(in the rows, 128 means zero)
Where one turn sends some rows of the set: a few examples, then the rows asked
J762: [147 104 135 152 141 121 111 131 132 176 139 140 131 111 113  73 131 111
 170 141 113 130]
J132: [150 132 137 109 164 157 129 123 137 124 183 131 131 115  86 120 127 105
 150 103 123 134]
J889: [118 108 146 156 136 130 123 137 123 181 130 128 127 109 123  76 123 110
 174 130 118 123]
J797: [148 116  97 145 159 141 135 146 115 138 153 136 152 126 146 105 124 128
 126  94 108  99]
J676: [108 121 142 124 133 148 133  94 130 138 134 140  86 182 118 110  93 144
 112 133 121 164]
J275: [ 99 136 106 136 138 157 136 111 137 139  93 138 110 135  90 121 149 152
 117  86 142 159]
J7: [123 133 100 128 119 109 130 110 154 106  92 146  99 129  91 100 141 159
 118 111 119 156]
J855: [131 118 144  80 111 166 158 130 141 135 154 133 114 124 103  82 166 140
 148 132  91 135]
J702: [118 129 106 142  98 110 137 116 171 128 155 118 129 123 113 109 151 171
 126 109 128 161]
J949: [114  97 103 121 128 161 149 142 109 118 120 133 147 142 107 125 140 108
 147 178 116 109]
J67: [172 146 104 136 113 128 116 124 122 116 108 147  79 146 128 118 160 140
 141 100 125 148]
J868: [115 111 123 118 111 147 147 177 129 107 124 127 121 154 142 107 118 109
 168 160 143 100]
J105: [111 125 154 118 123 130 128 144 144 104 157 126 118  95 110 121 104 112
 145 102  93 107]
J724: [115 144 110 162 104 126 135 114 139 146 170 141  89 139 123 137 117 157
 154 104 109 157]
J786: [124 107 116 127  89 160 109 133 127 119 163  81 110 132 118 150 138 143
 113 127 149 128]
J303: [111 124 109 131 145 188 125 129 122 148 133 153  95 128 125  59 127 151
 112 136  91 123]
J890: [123 113 110 119 119 155 154 161 125 129 164 110  93 148  90  91 108 106
 156 171 145 114]
J198: [131 102 116 111 118 140 141 116 157 105 124 157 120 130  90 121 107 168
 109 154 145 164]
J547: [141 145 132 128  69 161 132 106 116 120 160 147 115 131 133 111 165 129
  97 121 135 143]
J533: [149 122  84 119  99 163 103 130 128  88 117 163 103 143 126 116 151 147
 110 138 150 124]
J215: [152 144 123 133 155 141 132 146 115 122 138 109  99 113 146  69  94 119
 125 112 124 119]
J403: [136 107 127 113 130 122 149 103 121 132 137 141  99 173  76 133 109 125
 107 105 120 144]
J590: [121 115 133 136 135 132  88 129 154 153 126 127 143 101 115  75 141  96
 166 134 122 124]
J827: [130 124 106 138 120 139 163 132 107 128 158 153  87 161 124 135  86 158
 149 127 156 140]
J887: [120 116 130 124 132 126 131 139 152 165 118 163 135 116 106  64 132 104
 180 122 128 124]
J293: [136 141 102 130 103 152 125 119 136 125 163 128 134 158 141  99 153 128
  95  92 172 132]
J822: [107  98 131 132 131 123 128  99 137 127 137 162 120 191 122 126 111 156
 116 126 112 144]
J444: [101 145  94 116  96 172 146 129 100 102 117 141  99 147 131 113 143 144
 133 120 171 123]
J131: [141 126 134 154 130 126  94 123 143 134 149 113  76 160 120 141 133 153
 153 101 125 155]
J142: [152 118 103 128 129 193 131 162 141 134 148 163 128 139 126 110 116 103
 143 171 147 129]
J984: [121 112 127 145 127 146 105 143 120 174 130 143 117 121 107  71 157 100
 175 116 124 104]
J899: [136 100 130 137 141 149 155 158 120 116 153 123 141 132  90  91 138 127
 146 170 177 123]
J891: [106 130 122 132 129 137 119 121 141 165 136 127 147 100 114  72 137  93
 174 132 123 129]
J825: [109 109 122 124 163 138 126 135 118 115 131 140 114 161 127  55 152 165
 146 123 116 104]
J93: [130 124 123 146 121 131 108 139 129 161 136 157 107 108 106  52 142 103
 173 132 122 112]
J634: [156  91 114 135 119 145 114 145 121 127 132 140  80 165 126 154  98 151
 125 128 129 127]
J693: [126 131 106 140  91 136 127 124 137  98 192 123 120 118 114 121 123 157
 125 140 171 142]
J118: [117 130 130 138 114 152 114 123 165 145 135  86 105 126 112 116 150 157
 115  98 146 169]
J281: [111 112 179 116 131 173 122 150 160 116 146 161 124 116 113  83 154 156
 143 114 130 127]
J372: [123  90 126 141  96 167 144 169 127 133 131 122 127 105 105 109 122 119
 113 175 122 112]
J340: [128 109 135 119 131 146 114 142 151 176 104 147 122 117 103  73 133  94
 167 122 117 127]
J988: [131 141 111 124  76 134 120 128 140 111 142 115 110 144 152  90 135 124
  86 105 144 124]
J404: [117 122 135 140 143 171 126 148 126  96 122 151 121 120 107  95 106 114
 141 186 158 130]
J892: [120 159 111 159 106 148 139 130 115 132 114 164  94 133 139 127 144 147
 142  79 138 141]
J58: [117  84 114 152 125 163 115 178 147 126 161 153 127 141 100 119 115 120
 136 155 141  96]
J474: [ 97  95 129 103 119 158 156 122 131 124 105 115 121 149  96 142 120 160
 120 128 150 149]
J805: [131 136 158 131  85 140 119 118 115  98 146 130 116 149 138 108 172 136
 115 107 162 131]
J287: [109 112 148 140 126 124 138 116 133 121 133 165  99 153  88 129  85 135
  99  98 135 138]

J724 moves to J702
J132 moves to J281
J988 moves to J403
Now these:
J634 moves to J786
J899 moves to J404
J590 moves to J340

Where one turn sends some rows of the set: a few examples, then the rows asked
J402: [160 108 156 156 105 126 114 138 125 150 144 166 161 110 139 133  98]
J174: [109  82 170 102 145 157 141 109 195  95 151 167 128 143 135 124 132]
J11: [163 126 151 123 124 147  75 146 151 183 140 151 133 138 117 137 134]
J34: [106 135 121 113 146 140 117 134 138 166 167 139 131 125 151 124 124]
J778: [143  75 180 106 108 139 126 133 160  65 168 163 130 148 141 136 150]
J452: [171 108 173 130 118 135 117 153 118 166 130 174  92 143 143 125 162]
J961: [117 114 165 104 118 166 126 124 191 111 153 172 135 157 119 114 183]
J640: [125  94 155  78 126 149 131 140 180  93 158 171 152 179 140 131 124]
J660: [165  81 172 146 116 118 119 131 137 161 114 152  95 139 153 124 152]
J95: [120  94 163  91 119 133 133 120 176  79 177 156 153 157 128 131 132]
J220: [164  80 145 138 129 122 122 149 138 160 153 194 136 147 147 150  95]
J643: [105 106 172 114 131 158 136 119 174 104 143 147 120 172 120 136 176]
J780: [129 111 172  72 118 156 128 144 170  95 146 161 124 176 137 116 164]
J939: [130 136 145 107 135 125 129 131 146 190 149 162 134 159 119 120 125]
J641: [149  70 145 144 129 106 126 121 155 167 132 162 136 146 149 139  98]
J550: [125 109 181  88 112 141 130 123 165  81 165 146 127 156 127 118 170]
J923: [168 107 144 131 126 143  76 147 154 177 145 163 144 137 122 148 114]
J931: [105  81 156 124 137 150 139 119 183  97 157 162 147 172 126 155 135]
J178: [155  87 158 142  98 125 127 139 138 155 161 159 131 133 187 150 100]
J379: [164 126 175 150  97 136 108 142 114 151 133 156 133 109 136 118 140]
J272: [177 107 155 134 120 148  71 154 146 171 138 161 127 133 127 143 134]
J66: [140  86 126 142 140 139 109 152 127 139 168 164 126 114 176 148 106]
J377: [114  91 182 101 140 162 138 112 185  95 144 161 110 140 134 115 157]
J879: [167 136 157 127 136 138 109 170 127 135 155 155 126 101 166 128 162]
J683: [161 116 135 130 145 130 112 165 139 134 169 166 156 103 169 145 117]
J151: [148  77 172  91 116 155 123 154 166  78 148 179 128 170 155 134 146]
J300: [122 134 150 114 104 125 135 122 149 182 163 136 139 146 163 128 110]
J338: [130  68 176 135 126 157 130 134 167  83 142 167 116 163 140 154 166]
J35: [150 121 177 128  90 135 124 138 127 165 146 140  99 134 177 126 153]
J202: [128 116 154 122 127 113 128 111 155 188 124 136 121 153 130 112 136]
J211: [139 145 159 137 106 131 117 127 130 167 142 147 157 119 122 113 118]
J505: [119  85 148 114 125 159 128 128 200 103 167 188 162 156 126 136 138]
J715: [138 118 147 130 131 150 105 152 115 147 150 144  91 114 169 124 163]
J463: [126  68 180 111 139 160 136 119 183  83 147 173 115 136 145 127 144]
J948: [145  73 171 126 114 166 119 140 181  89 152 191 129 145 140 134 172]
J401: [139 156 136 110 149 133 118 153 145 153 167 146 153 112 150 122 139]

J778 moves to J95
J377 moves to J463
J923 moves to J11
Now these:
J931 moves to J643
J879 moves to J683
J948 moves to J505
J640 moves to J780
J402 moves to J211
J178 moves to J300
J660 moves to J641
J452 moves to J220
J66 moves to J34

Where one turn sends some rows of the set: a few examples, then the rows asked
J278: [111 103 128 134 141  79 175 142 111 130 140 128 120 138 136]
J569: [153 139 111  93 134 113 156 109 110 137 128 118 172 129 154]
J195: [126 144 178 139 152 131 123 142 148 133  90 147 140 123  99]
J157: [138 153 175 131 151 126 107 135 142 111  88 154 143 114 124]
J274: [123 131 108 123 139 181 121 117 132 105 130 123 127 120 155]
J212: [129 132 125 117 135 183 128 110 133 103 127 123 135 112 152]
J853: [118 131 132 139 188 131 112 169 116 123 113 113 112 137 149]
J829: [ 87 134 144 100 133 149  98 148 107 114 103 101 162 138 123]
J813: [152 133 118  99 132 106 147  96 100 137 130 116 166 120 156]
J987: [103 108 130 131 143  88 170 124 122 124 150 142 125 143 158]
J38: [ 97 127 150  99 141 149 112 168 112 113  92  99 138 147 123]
J500: [104 107 130 143 137  90 183 140 118 135 137 114 125 137 140]
J498: [109 104 131 137 151  92 178 127 119 145 145 132 117 133 144]
J865: [130 128 123 121 134 170 120 127 148 104 110 129 146 112 172]
J76: [145 146 173 144 152 135 122 134 149 135  93 146 138 114 105]
J199: [106 111 138 148 155  98 178 117 124 140 148 132 122 131 144]
J924: [130 150 174 135 154 128 119 140 153 128  84 148 135 116 111]
J6: [130 131 172 125 129  79 112 111 139 141 143 104 149 103 134]
J117: [134 127 129 127 136 180 114 126 144 116 125 121 144 114 169]
J609: [118 117 139 121  93 114 113 113 106 140 128 106 123 168 103]
J126: [113 137 123 153 193 121 117 161 118 137 111 123 138 126 148]
J341: [140 159 172 134 150 130 123 137 133 112  88 147 144 108 110]
J408: [124 126 114 111 124 168 106 129 135  94 124 137 132 112 156]
J111: [133 121 170 123 127  79 124 106 131 152 132 104 158 102 137]
J556: [128 118 144 114 107 108 108 119  92 141 142 117 130 177 117]
J722: [122 132 161 128 135  75 110 124 133 149 136 102 163 110 114]
J711: [133 136 169 133 154 126 121 154 151 126  94 168 143 117 120]
J734: [127 121 133 111  90 116 112 108 107 144 127 116 137 165 102]
J915: [124 134 116 113 138 179 118 116 138 105 120 126 131 120 164]
J265: [109 110 135 145 155 103 181 124 115 141 141 129 119 149 141]
J184: [ 86 119 159  97 132 151 114 161 108 118  97 106 146 144 130]
J200: [122 134 119 150 181 121 110 166 107 130 109 122 112 131 146]
J321: [125 117 134 113  89  90 109 124 120 139 123 127 136 168 114]
J681: [133 133 105  97 147 118 148 111 103 135 146 114 177 130 153]
J554: [124 113 138 103  93 107 111 115 103 145 131 117 129 162 105]
J854: [125 102 140 105 101 103 111 129 102 141 143 119 131 171 121]

J6 moves to J200
J157 moves to J278
J853 moves to J813
Now these:
J711 moves to J987
J681 moves to J829
J915 moves to J554
J195 moves to J199
J341 moves to J500
J265 moves to J212

